In the rows, 128 means zero.
Z: rows in several groups, each row roughly a mix of its group's directions
Z (147 x 15)
[[127 161 136 161 157 124 117 154 101 156 104 120 159  78  73]
 [146 122 185 122 119 102 121  97 125 127 135 160  70  77 130]
 [134 158 135 122  88 181 157 147 110 107 145 103 166 177 145]
 [115 160 143  78 147 120 115 141  98 162  74  89 164 123 122]
 [125 136 165 172  91 164 164 101  88 106 120 148  97 100 120]
 [124 128 125  61 153  97 101 134 124 162  75 125  88 127 132]
 [106 140  96  90 170 107  94 172 132 145  83  94 150 126 121]
 [122 140  84 121 173 114  84 159 143 144  79 102 148 149 100]
 [110 141 147 159 130 173 138 136  90  94  80 110 169  96 107]
 [149 146 133 155 133 130  89 119 141 110 120 145  43 100 106]
 [105 135  77 155 144 148 132 121 100 156  84 139  73 111  98]
 [115 172  93 155 145 142 106 155 109 136  69 104 114 143  86]
 [118 121 106  96 173  82  73 121 167 136 112  94 150 132 137]
 [133  99  98 141 146 116  86  97 166  98  95 136  74 157 130]
 [135  88 103  96 178  94 103 110 149 173  98 133 160 135 118]
 [124  94 119 114 154  95 104 145 181  98 165 116 177 121 154]
 [136 130 134 131 108 185 173 156  93 126 117 129 187 158 118]
 [122  94  87  90 139  83 121 129 157 154 125 146  82 166 150]
 [113 102 102 102 133  63 141 139 146 168 136 127 157 179 144]
 [122 144 136 112 124  87 129 165 108 157 102 151  53 108 111]
 [113 125 132 180  97  68 145 119 152 117 179 130 132 159 140]
 [175 129 164 111 136  93  85 163 162 112 105 134 134 172 109]
 [116 117  95 140 180  76  81 122 166 144 131 109 153 105 115]
 [129 122 165 153  82 145 181 121 101 116 164 165 100 100 137]
 [143 168 112 100 157 114  95 186 126 165  96 111 132 141  93]
 [156 119 169 131  96 152 182 156  98 136 153 178 124 108 116]
 [116 108 152 153 108 148 182  92  93 139 159 152 153  80 131]
 [141  99 107  64 156 106  97 124 154 154  93 129 119 170 139]
 [127 140 103  98 158 149  92 111 130 137  73  85 164 168 125]
 [146  86 132 149 141 173 129  83 128 102  91 136 181 155 118]
 [112  92 113 115 110  74 138 117 163 120 152 129 126 187 170]
 [138 150 100 112 166 104  80 107 148 178 142 119  90  94 111]
 [177 162 197  78 119 143 115 122 110 154 126 126 134 122 120]
 [134 104 101  79 151  83 100 110 161 161 117 121 128 177 144]
 [140 138 197 113  95 112 165  97  89 164 139 147 128 112 130]
 [128 134 168 150 101 146 173 140 106 121 181 135 173  87 131]
 [138 106 138 110  95 130 143  85 154 117 190 141 107 153 177]
 [ 98 152 166 155 126 132 114 121 102  76  79  97 130  87 126]
 [158 156 177 143 142 139  82  72 136 120 136 109 137  87 112]
 [107 117  72 122 167  87  87 166 166 124 105 116 112 138 123]
 [146  77 117 136 105 168 174 101 134 122 165 167 140 159 147]
 [120 131 154  47 142 112 112 156 119 136  80 106 141 122 149]
 [128 136 117  52 154  99  91 146 156 155 147 105 125 115 154]
 [139 119 173 121 107  77 148 105 130 157 178 161 100  99 139]
 [144 158 144 125 113 203 141 154 100 110 147 135 108  79 120]
 [120 122  54 110 158 139 101 145 146 138  89 117 106 171 121]
 [107 178 156 175  96 148 152 130  93 112 158 106 139  89 123]
 [161 109 164 123 129  95 122  79 155 155 170 135 177 149 133]
 [157 152 200  82 114 113 123 124 115 148 150 135 109  86 136]
 [145 140 143 119 119 208 126  76 101 112  93 114 129 140 131]
 [108 123 105 149 180  83  97 116 137 161 113 116 149  78 100]
 [ 93 141  58 139 114 180 149 112 120 127 151 105 110 147 154]
 [145 120 174 116 121 189 136  78  95 111  99 138 123  92 129]
 [143 123 119 123 115 124 104  94 168 101 137 107 135 208 156]
 [124 137 143 146  87 168 160 132 112  86 124 110 173 182 144]
 [165 107 113 124 118 130 109 134 166 108 128 158  74 192 131]
 [ 93 132  62 116 170 122  97 161 136 133  88 104 111 111 118]
 [112 159 107 203 122 123 129 172 117 106 105 125 114 135  86]
 [139 167 183 146  79 156 155 155  94  94 129 132 109 124 124]
 [119 128  93 114 179 108  91 154 140 150  84 101 173 132 104]
 [128 104 103  60 164 104  96 121 146 160  89 120 124 150 142]
 [ 97  97 149 130 139  39 138 153 133 132 117 141 138  99 131]
 [115 136  89 106 160 170 101 152 128 113  80  87 169 143 125]
 [ 98 152 115 188 107 163 135  91  99  97  98 112  95 131 121]
 [111 133 132  80 156  73  84 113 139 148  84 104 101 120 140]
 [123 131  87  91 112 140 155 142 109 169 103 131 109 198 136]
 [144  94 135  91 127 115 129  67 156 150 170 131 153 153 165]
 [ 92 177 106 158 114 155 146  98  81 156 125 102 101 102 118]
 [122 133 138 196 119 124 148  98 108 135 149 154  93  74 102]
 [114 114  55 131 152 115 129 190 150 142 128 130 145 162 116]
 [117 109 135 132 129  92 151 155 147 130 202 139 166  86 145]
 [144 109 157 137  82 142 179 112 125 118 190 158 131 141 154]
 [139 112 139 157  89 158 157  76 133 102 160 131 150 177 151]
 [146 119 123  87 154  72  90 123 160 167 134 144  81 124 128]
 [123 134 175 154  83  98 177 177 106 110 146 149 140 132 125]
 [121 100 167 142 110  90 166 110 130 130 179 141 182 110 148]
 [144  67  99  92 164 100 109 107 163 153 114 158 121 146 133]
 [129 140 171 177 117 107 141 134 126 114 181 137 153  70 116]
 [100 144 139 165 128 146 164 118  75 148 117 126 150  67 103]
 [119 152 188 159 103 113 126  74 106 110 123 121  95  90 129]
 [146 120 150 101 155 169 105 128 108 117  73 145 101  74 108]
 [153 163 174 107 114 146 125 124  98 148 130 145  69  81 115]
 [149  81  67 135 163 155 118 103 164 148 150 152 141 144 118]
 [ 95 109  65 160 158 122 148 127 126 167 149 127 172 103 113]
 [115 118 135 129 136  98 138 115 136 144 151 102 223 143 140]
 [113 148 160 131 109 175 158 145  79 105 110 130 114  68 127]
 [150 121 108 113 166 156 125 148 113 173  89 133 183 134  86]
 [150 123 180  97  96 172 140 136 109  82 104 149  92 124 145]
 [ 98  94  80 148 135  98 168 143 131 161 155 136 180 144 130]
 [165 170 177 111 133 135  92  74 121 158 135 117 111 101 113]
 [157 126 131 122 103 129 131  73 133 154 143 154  62 172 135]
 [ 99 119  72 166 145 136 126 179 147  89 122 111 167 142 122]
 [130  98  73 107 133 156 126 106 151 125 120 120 140 202 152]
 [119 140 134 143 150 180  96 101 113  88  74 101 136  91 116]
 [ 94 131 110 205 103 100 136  94 138  98 141 114 119 158 136]
 [131 124 200 163 119  92 129  89 115 111 118 142 123  81 116]
 [113 144  95 133 160 124  68  72 156 124 118  84 117 122 134]
 [ 91 137 105 115 169 124 110 118 105 152  71  89 162  97 116]
 [134 113  96 108 137 172 140 174 107 126  63 142 125 164 111]
 [136 106 134 116 112 137 152  85 104 157 112 171  55 123 129]
 [137 130 171 156 103 125 154 138 119 112 175 162  99  67 125]
 [148 154 125  96 156 102  90 129 135 182 136 134  78  89 109]
 [142 133 189 144 102  88 122  68 144 116 162 118 143 142 147]
 [127 156 166 121 106  56 124 129 145 141 184 120 107 118 148]
 [ 95 110 107 133 120 103 157 186 107 119  75 151  87 138 122]
 [123 140  99 115 144 157 120 190 124 112  88 100 178 158 115]
 [137 128 133 106 170 130  65  97 141 119  70 113 104 102 116]
 [128 132  70 106 163 165 116 181 121 146  84 123 133 140 103]
 [135 104 108  91 184 121  81 131 153 137  84 112 170 131 118]
 [125 164 150 122 148 146  90 116 107 121  92 110  91  60 111]
 [105 115 156 142 141 120 136 168 122  88 131 126 171  55 128]
 [136  85 122 147 104 148 189 161 121 123 155 171 162 151 129]
 [133 135 179 151 124  48 130 152 132 141 148 147 125  98 108]
 [126 145  86 113 155 108 118 210 130 161 114 129 125 132  99]
 [119 130 117 157  88 161 180 138 115 114 166 125 173 171 143]
 [142  88  78 167 132 162 142 144 157 104 150 153 151 171 121]
 [116 160 139  89 158 105  98 133 106 167  87 107 106  77 113]
 [128 140 167  93 104  96 165 178  96 159 134 155 102 103 129]
 [127 143 153  82 136  60 101 140 153 151 164 115 117 101 148]
 [152 135 161 129  87 193 162 142 105  93 149 154 103 121 136]
 [143  99 115  91 148  99 106  90 142 168 102 154  71 145 128]
 [101 166 101 141 145 119 114 175 104 141  87 118  83  95  96]
 [112 106 119  96 135 160 154 165 117 113 122 112 209 127 147]
 [116 130  91 109 178  98 108 132 124 194 107 118 149 102 101]
 [132 119 148 161  93 135 178 108 121 129 190 139 177 140 140]
 [ 99  84 100 139  99 139 185 129 130 108 161 142 152 157 165]
 [ 98 156 132 126  98 136 143 119 111 107 115  76 173 182 157]
 [127 104 151 183 107 170 164  91  98  95 106 155 130 117 115]
 [107 130  90 112 173  80  75 123 166 143 125  93 135 116 134]
 [128 145 176 107 115 104 131  90  96 160 109 140  71  91 128]
 [126 124  73  95 177 145  92 157 141 143  83 107 148 142 116]
 [126  75 136 109 141  74 119  80 166 131 147 132 155 141 161]
 [109 138 136 147  77 113 188 156 114 128 186 136 136 145 149]
 [128 106  78 149 160  82 102 109 174 155 152 125 148 156 119]
 [122 128 181 117 110  93 167 145 105 149 166 145 150  73 134]
 [152 106 112  63 156 111 110 162 162 156 150 128 166 148 141]
 [157  84 156 104 102 126 172 169 124 124 133 183 125 156 134]
 [144  89 109  99 153  84  90 103 184 138 145 137 116 155 146]
 [103 111  93  68 158 135 129 123 121 161 104 100 181 133 149]
 [ 99 148 104 111 125 135 164 210  96 145 121 118 154 118 122]
 [106 123 107 126 167 133 101 170 146  97 121  95 189  91 127]
 [139 119 137 166 113 206 137 114 118  67 122 135 137 119 125]
 [162 143 167 136 131 138  83  61 134 121 110 130  82 117 115]
 [108 123  91 145 157 162 102 172 138  73  86 109 139 111 118]
 [120 121 157 124  96 176 190 123  73 132 121 149 132 103 135]
 [161  88 173  97 111 143 150 172 131  88 115 168 140 144 138]
 [108  94 126 148 129  55 146 159 152 129 171 156 127 103 136]]

which group is each row in? (one row of each group first)
[129 132 189 112 109 110 167 125  98 154 163 134 169  86 136]
(28)
[100 157 148 151 114 111 139  82 101 146 153 120  88  65 135]
(138)
[ 98 100  79 165 157  75 112 104 164 136 143 115 153 138 129]
(9)
[124 145 107  83 174 145  85 147 120 145  72 105 119 101 112]
(66)

[108 148  81 128 122 192 118  90 120 109 110  91 110 160 148]
(66)
[148  90 129 148  96 127 174 152 143 116 178 176 132 163 135]
(9)
[103 140 139 136 124  42 122 145 149 136 169 123 101 101 140]
(66)
[144 127 123 115 142 132  88  65 138 134  74 111 114 180 125]
(28)
[119 106 127 127 175 108  78  91 147 115  72 105 156 112 120]
(66)
[112 166  91 145 117 156 154 179  98 148 117 106 160 167 108]
(28)
[130 140  77 139 167 135  65 139 164 107 101 105 103 136 111]
(28)
[137 107  80 103 143 134 110 120 140 150  88 147  66 172 124]
(138)
[131 146 117 169  88 161 163 128 128 116 205 136 119 132 137]
(9)
[116  93  77  82 157 106  97 119 175 133 133 120 117 149 163]
(138)
[123 123 165  86 128  50 105 137 140 129  98 129  92 133 144]
(9)
[154 108 101 120 155 175  85  82 158 109 100 116 141 165 128]
(9)
